In the rows, 128 means zero.
Each path is a new rotation, seen through one point. The rows after it are directions, each followed by how far the rotation turns it, in degrees a step (0 if it stays put).
Each turn is a multiple of 5 degrees from 10 to 175, or 0.
Each row of a path follows its step; steps can be skipped.
Path 1:
step 0: [147 117 121 152 136 138 144 118 158 122 165 115 108 128 107 137 91 150 142 115 126 134 102 106 100 132 137 148 110 141 117 104 109 134 110 135 181 154 103 106 157 100 122 136 124 101 142 117 173 112 154 126 145 103 95 137 133 152 128 115 142 84 135 121 149 144 118 144 135 154 164 136 111 91 133]
step 9: [164 116 154 128 120 130 88 154 107 127 123 157 120 101 146 139 114 146 123 111 113 141 140 106 137 144 124 122 135 106 107 133 109 83 150 143 150 106 120 130 108 137 115 102 122 166 141 115 102 109 102 137 136 144 112 161 125 147 99 157 165 148 120 136 121 150 141 172 158 123 107 123 123 167 169]
step 10: [117 98 113 121 161 97 124 85 147 129 125 147 128 108 132 124 112 132 146 170 129 149 98 104 94 147 109 98 132 103 152 173 141 144 126 139 78 144 147 146 135 136 146 163 133 131 108 147 122 117 124 133 125 166 142 145 107 133 127 148 124 175 146 122 110 102 137 110 121 102 128 136 133 105 123]
step 16: [101 117 110 123 129 147 143 153 135 133 110 132 139 115 131 173 127 120 123 124 133 109 100 103 133 158 139 114 145 110 148 158 124 141 132 132 131 98 126 134 112 100 138 152 109 127 153 114 188 157 144 99 102 138 124 126 154 97 124 106 98 120 98 85 160 157 147 127 122 147 141 109 127 81 121]
step 17: [141 135 114 136 110 128 117 107 139 147 142 119 134 129 131 113 134 138 135 104 112 163 121 114 139 132 120 134 128 155 103 110 141 89 123 138 150 156 141 89 118 100 142 102 104 132 132 112 147 161 148 102 113 76 117 111 92 134 88 150 133 155 148 117 113 151 132 164 127 138 131 154 183 164 118]
step 18: [120 129 121 110 137 140 166 130 147 101 119 89 96 136 127 126 99 148 132 115 173 146 146 138 143 117 117 135 145 175 140 191 149 125 117 145 138 155 129 164 129 109 137 163 131 158 125 83 109 114 132 125 134 142 132 139 142 154 139 131 112 139 130 112 108 146 118 120 119 90 151 142 92 123 114]
step 20: [122 135 122 127 112 135 138 130 126 139 126 166 131 120 127 100 151 182 117 141 153 116 134 97 120 110 110 165 111 170 112 137 121 165 94 99 139 126 104 131 121 96 89 102 138 112 143 111 118 116 129 118 109 115 76 142 131 127 124 112 132 118 112 120 172 158 139 147 161 132 131 123 123 87 116]
step 22: [120 115 120 107 148 121 129 113 141 152 92 164 128 157 137 131 124 143 105 114 144 142 110 123 161 149 87 110 132 126 161 136 136 161 103 125 137 139 122 121 104 135 123 122 119 161 109 145 135 129 142 113 132 126 117 113 146 150 131 178 127 148 106 166 105 115 126 161 95 109 73 125 81 108 139]
step 23: [113 124 130 152 153 116 160 138 94 145 148 130 152 155 118 139 121 123 137 159 127 166 155 118 110 127 127 150 115 98 113 132 94 95 121 147 87 164 129 123 128 120 126 93 148 98 134 113 85 139 167 123 153 117 156 119 121 123 139 124 141 131 142 148 121 104 140 159 160 107 162 106 109 106 126]
step 25: [154 117 129 130 114 171 71 98 121 177 179 122 130 135 125 124 126 150 122 124 134 148 125 100 99 133 129 126 128 106 90 115 120 99 100 114 122 148 126 106 167 141 133 125 105 138 161 144 147 138 117 161 121 138 136 122 157 127 135 143 164 135 117 159 115 142 141 103 95 113 128 146 132 107 128]
Speeds:
[131 126 126 128 127 130 122 133 125 125 123 123 123 129 129 127 130 126 135 116 128 131 125 123 126 128 121 121 130 137 132 135 132 128 125 134 136 132 134 123 140 135 130 125 130 131 129 132 132 127 133 119 132 129 131 128 132 130 129 129 137 125 128 134 138 127 137 132 129 131 127 132 133 129 135] | 85
[120 119 128 129 131 124 119 125 137 132 126 132 130 130 115 130 126 125 130 134 120 133 135 120 124 124 117 132 124 130 128 127 132 131 130 131 121 127 130 127 125 131 130 124 130 128 126 128 131 128 125 114 121 123 130 125 131 123 124 122 131 128 122 127 123 130 127 126 134 133 130 125 127 122 125] | 115
[122 129 129 126 128 131 129 122 128 119 130 130 125 124 131 132 121 124 132 124 121 125 128 137 121 117 122 129 126 130 131 133 123 126 126 135 134 130 124 128 131 126 136 123 133 131 133 124 117 130 125 132 130 132 124 139 128 123 122 119 125 131 129 126 123 130 121 133 136 131 129 132 123 132 132] | 125
[119 128 126 130 134 119 131 128 129 124 125 124 127 126 130 123 130 128 128 129 125 128 126 124 135 131 126 129 140 123 134 128 134 117 128 122 142 128 123 125 129 120 120 131 130 127 125 128 135 130 120 124 126 129 135 135 129 129 122 120 125 126 134 130 128 133 125 124 127 128 135 132 134 128 125] | 20
[134 128 124 137 132 126 133 127 129 130 131 131 133 135 129 134 135 133 128 131 134 132 127 122 121 118 123 126 126 133 129 135 128 123 135 132 131 136 119 132 135 135 127 130 133 124 130 129 129 128 127 134 118 130 129 129 120 134 131 129 127 127 135 126 130 128 130 124 132 126 128 132 122 124 117] | 140
[130 120 124 135 136 126 130 123 129 127 126 137 129 121 133 122 125 127 126 121 125 130 135 132 125 131 132 121 130 122 124 125 125 126 123 137 121 119 120 129 133 134 123 128 122 131 123 133 128 131 123 134 132 129 127 124 126 131 132 119 137 132 128 136 126 127 133 130 127 129 134 132 125 121 128] | 25
